Each row has a name. Each question is about the rows just above it.

j_205: [105 136  56 112 102 107  94 130 126  99  99 122 139  82]
j_994: [187  90 179 158 138 131 123  60 127 123 114 115 135 104]
j_748: [149  60 188 164 132 109 105 138 133 134  99 132 136 111]
j_836: [ 91 125  57 110  98 124 121 137 125 100  85 116 157  98]
j_232: [ 82  84 129 135 115 142  35 121 112 147  90 148 143 125]
j_501: [ 93  80 170 125 116 123  60 131 127 138  86 129 126 107]
j_154: [ 75 121  70 112  94 121 160 151 153  95  85 123 139 107]
j_533: [109 124 110  98  57 124  72 123 102 112 104 137 159 106]
j_688: [141 124 175 137 145 165 103 121 114 165 173 152 118 166]
j_114: [174 128 176 141 153 145  86 109 100 159 174 138 123 152]
What is the next entry after [109 105]?  [138]
The next entry after [ 57 110  98 124]:  [121]
Give the next entry after [123  60 131 127].  [138]
Give the next entry after [116 123  60 131 127 138  86 129 126].  [107]
What is the next entry after [112 147  90]?  [148]
The next entry after [ 80 170 125 116 123  60 131 127 138  86 129]:  [126]
What is the next entry after [122 139]?  [82]

j_138: [150  85  74 116  77  75 149  85  74 116 126  84 157  67  60 145]
j_668: [134 144 193 166  77  75 149  85  74 116 126 114 181 153 145  63]
j_884: [134 144 193 166  77  75 149  85  74 116 126  84 157  67  60 162]
j_901: [164 111  74 170 125 131 107  89 174 138  99  72 142 115 118 144]
j_251: [110 105  74 170 125 131 107 219 174 138  99  72 142 115 118 144]
j_599: [166 177 119  87 111 167 166 111 124 100 137 115  95 137  79 130]
What is the next entry after [107  89 174 138  99  72 142 115 118]?  [144]
Whose row is [134 144 193 166  77  75 149  85  74 116 126 114 181 153 145  63]?  j_668
The next entry after [166 111]:  [124]
The row with [150  85  74 116  77  75 149  85  74 116 126  84 157  67  60 145] is  j_138

j_959: [154 141 124 122 102  89 130  60 156 120 149 114  99 124 146 118 139 135]
j_781: [138 112 116 127 115 117 134 134 133 140 134 128 109 133 139 112 134 124]
j_893: [145 126 163 105 164 141 125  84 101 108 119 101 118 136 165  85 124 116]
j_934: [154 141 124 122 102  89 130  60 156 120 149 114  99 124 146 118 105 135]
j_336: [132 132 180 119 151 126 127  90  96 114 121 108 124 121 149  98 124 121]
j_19: [125 122 102 130 133 112 151 143 148 143 142 103 109 122 137 120 114 132]
j_219: [127  90  96 114 121 107 124 121 149 114 121 108 124 121 115  93  97 131]
Whose row is [154 141 124 122 102  89 130  60 156 120 149 114  99 124 146 118 105 135]?  j_934
Give the next entry after [127  90  96 114 121 108 124 121 149].  [98]

j_757: [134 129  93 130 147 177]
j_811: [145 134 126  93  70 152]
j_923: [139 134 116 128 131 138]
j_725: [145 134 124  97 104 152]
The next entry after [129  93 130 147]:  [177]
The next entry after [116 128 131]:  [138]
What is the next entry after [134 126  93]?  [70]
What is the next entry after [134 126  93  70]?  [152]
What is the next entry after [128 131]?  [138]
The next entry after [134 129]:  [93]
What is the next entry after [145 134 126  93]?  [70]

j_272: [ 38  95 146  59]
j_656: [163  37  95 124]
j_286: [146 116 146  97]
The next entry after [ 95 146]:  [59]
Give the next entry after [37 95].  [124]
The next entry after [116 146]:  [97]
Give the next entry after [146 116].  [146]

j_591: [115 127 126 117 144 117 142 125 103 107 126 140]
j_287: [133 104  90 123 124 132 161 126 118  88 140 115]
j_125: [115 128 127 118 144 116 150 119 107 207 134 137]
j_913: [134 104  92 123 124 132  80 126 116  90 143 114]
j_133: [115 127 126 117 144 117 142 125 118  89 141 116]
j_180: [122 135 127 128 139 115 102 127 104 111 131 142]
j_168: [130 104  90 123 125 131  98 128 119  89 142 116]
j_465: [130 109  94 121 126 137 115 118 124 105 147 122]
j_674: [132  99  86 117 127 134 207 119 116 107 150 113]
The next entry after [ 90 123 125 131  98]:  [128]
The next entry after [134 207 119 116 107 150]:  [113]
Give the next entry after [ 99  86 117 127 134].  [207]
Give the next entry after [116 107 150].  [113]
What is the next entry after [132  99]?  [86]

j_721: [128 127 128 129 130 132 133 140 148 158 171 185 198 209 215 212 208 195
 184 168 156 146 139 134 132]
j_751: [127 129 129 129 127 130 131 137 140 146 159 171 185 199 209 215 208 197
 198 215 213 171 207 184 177]
j_879: [129 127 130 129 128 129 128 128 129 128 131 133 135 139 148 158 171 184
 198 207 215 213 208 197 183]
j_519: [127 129 129 129 127 130 131 137 140 146 159 171 185 199 209 215 213 206
 196 182 170 155 145 140 135]
j_28: [215 211 202 190 176 161 150 143 138 133 130 130 130 130 127 128 127 128
 128 129 128 128 128 128 128]
j_432: [129 128 128 128 128 127 128 128 127 130 131 134 129 144 152 166 178 193
 204 213 214 211 201 189 177]
j_903: [128 127 128 129 130 132 133 140 148 158 171 185 198 209 215 212 208 128
 128 128 130 129 128 128 128]
The next entry after [171 184 198 207 215 213 208 197]:  [183]
What is the next entry after [158 171 184 198 207 215 213]?  [208]

j_853: [115 110  58  61 154  50 194 114 174 193  81 148  72  76 140 159  70 186]
j_528: [175 196  63  54  63  56 128 116 110  69  89 155 192 137 169 113 113 107]
j_337: [106 110 144 105 130 204 183  53 151  79 102 162 185 104 112 181  84 161]
j_709: [ 53 151  79 100 162 185 104 112 181  96  94 193 180 117 175 151 204  88]
j_993: [ 87 155 181 188 144  52 172 155 131  63 123 200 168 201 141 163 151  96]
j_199: [192  94 186 139 137 199 182 130  73 142 155 150 155  51 124 149 107 135]
j_852: [190  61 146 147 136 160 187 186 100 162 108  94  94 202  61 103 163  80]
j_692: [ 58  71  83 160 184 114  73 141  81  96 130 203 124 143  77 100 202  93]
What is the next entry after [116 110]?  [69]
What is the next entry after [ 53 151  79 102 162 185 104 112 181]?  [84]
The next entry after [ 79 102 162 185 104]:  [112]
The next entry after [115 110  58  61 154  50 194 114 174 193  81 148]:  [72]
What is the next entry after [ 58  61 154  50]?  [194]
The next entry after [181 188 144  52 172 155 131]:  [63]
The next entry after [141  81  96 130 203 124 143  77 100]:  [202]

j_953: [171 126 124 129 114  94 150  57  68]
j_582: [101 110 148 129  94 114 114  54 121]
j_79: [104 124 103 171 126 127 129 116 104]
What is the next entry after [110 148 129  94 114 114  54]?  [121]
The next entry after [101 110 148 129  94 114]:  [114]
What is the next entry after [171 126 127 129]?  [116]
What is the next entry after [148 129  94 114]?  [114]
What is the next entry after [129 114  94]?  [150]

j_128: [141 141  83  92 140  59  78 146]
j_761: [ 83  93 159 145 134 197 173 167]
j_56: [103 151  55 133 127 162 158 119]
j_926: [161 131 144 161 142 138 168 173]
j_103: [152  54 222 101 139 126 186 154]
j_737: [144 161 131 107 115 103 134 141]
j_214: [110  45 134 103 116 143 128 142]
j_814: [162 116 179  98 111 203 121 109]
j_861: [115  94  46 129 124 108  83 130]
j_840: [104 141 136 120 122  67 129 134]
The next entry after [131 107 115 103 134]:  [141]
Where do [144 161 131 107 115 103 134 141] appear?  j_737
Give the next entry after [83 92].  [140]
What is the next entry after [144 161 131]?  [107]
Give the next entry after [ 93 159 145 134 197 173].  [167]

j_403: [127 174 101  51  44 130]
j_415: [111  93  84  90  81 125]
j_299: [ 96 121  93 116 171  89]
j_655: [ 50  44 138 116 157  74]
j_42: [116 149 157 102 101 122]
j_122: [155 153 149 152 154 133]
What is the next entry after [116 149 157 102]?  [101]
Give the next entry after [ 44 138 116 157].  [74]
The next entry after [51 44]:  [130]
Give the next entry after [149 152 154].  [133]

j_925: [133 125 109 117 144 132 111 137 120 132 122 115 128 100 130]
j_216: [126 124 114 114 109 138 115 115 133 116 123 142 135 142 133]
j_184: [126 168  86  97 137 119 202 148 105 158 161  77 184 103 101]
j_770: [138 146 128 139  95 139 131 149 124 124 134 129 166 135 133]
j_796: [ 88 114  86 137  97 116 157 160 159 138 153 116 140 114 134]
What is the next entry after [114  86 137  97 116 157 160 159 138 153 116]?  [140]
What is the next entry after [ 86  97 137]?  [119]

j_957: [131 129 137 123 140 125 131 123 131 126 124 110 124 130 121 130 138 123
 135 125 139 133 137 129 122 146 114]
j_568: [131 129 137 123 140 125 131 123 131 126 124 110 124 130 121 130 138 119
 103 130 139 133 137 129 122 146 119]
j_907: [131 129 137 123 140 125 131 123 131 126 124 110 124 130 121 130 138 123
 135 125 139 151 156 156  96 193 105]
j_149: [131 129 137 123 140 125 131 123 131 126 124 110 124 130 121 130 156 139
  96 135 156 123 138 151 125 176 107]
What is the next entry after [139  96 135]?  [156]
Give the next entry after [130 138 123 135 125 139 151 156 156  96].  [193]
Where do [131 129 137 123 140 125 131 123 131 126 124 110 124 130 121 130 138 123
 135 125 139 133 137 129 122 146 114] appear?  j_957

j_382: [153 113 183 152 152 129 127  97  46 128]
j_215: [169  32 158 164 205 184 105  36  73 130]
j_658: [209 161 107 117 151 174  65 128 131 179]
j_831: [153 113 183 152 152 129 168  97  46 128]
j_109: [117 161 107 151 209 174 146 175  83  95]
j_456: [153 113 183 152 152 129 171  64 192 109]
Give the next entry after [183 152 152 129 127  97  46].  [128]
The next entry after [113 183 152 152 129 127  97  46]:  [128]
The next entry after [209 161 107 117 151 174]:  [65]

j_77: [160 111  87 163  86  75 174 123 116  87 151  80  83 173 144 126 125 175
 146  76 135 162 156 160  79 102 174 161  76 165 172  92  83  78 149 144
  83  79 175 137 173 168 145 137]
j_110: [ 83  79 176 126 128 181  88  72  79 127  54 191 133  93  56 179 179  81
 155 185 169  53 136  52 143  97  86 127 184 117  82 114 134 191 150  57
 196 143  80 166  64 108 156 167]
j_317: [154  89 132 133 101 117 146  85  93  98 107 131  99 152 106 157 149 143
 166 114 159 112 157 115  98  94 148 156 123 149 142  83 103 122 160 110
 131  94 144 170 131 147 161 155]
What is the next entry after [ 83 173 144 126]?  [125]
The next entry after [ 83  79 175]:  [137]
Give the next entry after [163  86  75 174 123 116  87 151  80  83].  [173]
What is the next entry after [101 117 146  85  93  98 107 131  99]?  [152]
What is the next entry after [176 126 128 181  88]?  [72]

j_178: [125 112 130 122]
j_112: [142 144 105 134]
j_401: [120 129 180 103]
j_247: [115 141 153 101]
j_777: [144 142  82 135]
j_20: [132 145 111 113]
j_747: [127 141 153 101]
j_684: [134 147 144 126]
j_653: [127 141  58 162]
j_889: [115 113  95 113]
j_327: [114 109 132 131]
j_592: [133 185 189 102]
[127 141 153 101] is in which row?  j_747
The next entry after [185 189]:  [102]
What is the next entry after [144 142]?  [82]
What is the next entry after [113  95]?  [113]
Give the next entry after [144 105].  [134]

j_713: [105 119  98 194  85 129 162  56 138 122 168 146 142 118  99]
j_39: [135 120  99 191  87 129 164  59 132 123 164 147 141 118 102]
j_565: [128 120 161 194 105 130 149  61 142 126 172 132 145 120 110]
j_689: [141 113  94 189  82 128 163  61 130 122 161 151 139 118  97]
j_606: [140 114  93 186  83 128 163  64 128 120 160 149 140 117 100]
j_304: [129 162  56 138 122 168 149  66 129 123 159 147 137 118 100]
j_102: [129 128 129 130 129 126 129 126 129 128 128 128 131 127 127]
j_169: [105 119  98 194  85 129 162  56 138 122 168 146 142 118 101]
j_277: [128 127 125 133 124 128 132 123 127 128 130 129 128 127 127]
The next entry after [ 93 186  83 128 163  64 128 120 160]:  [149]
The next entry after [125 133]:  [124]
What is the next entry after [128 120 160]?  [149]
Whose row is [105 119  98 194  85 129 162  56 138 122 168 146 142 118 101]?  j_169
Give the next entry after [105 130 149  61 142 126].  [172]
Give the next entry after [ 61 142].  [126]

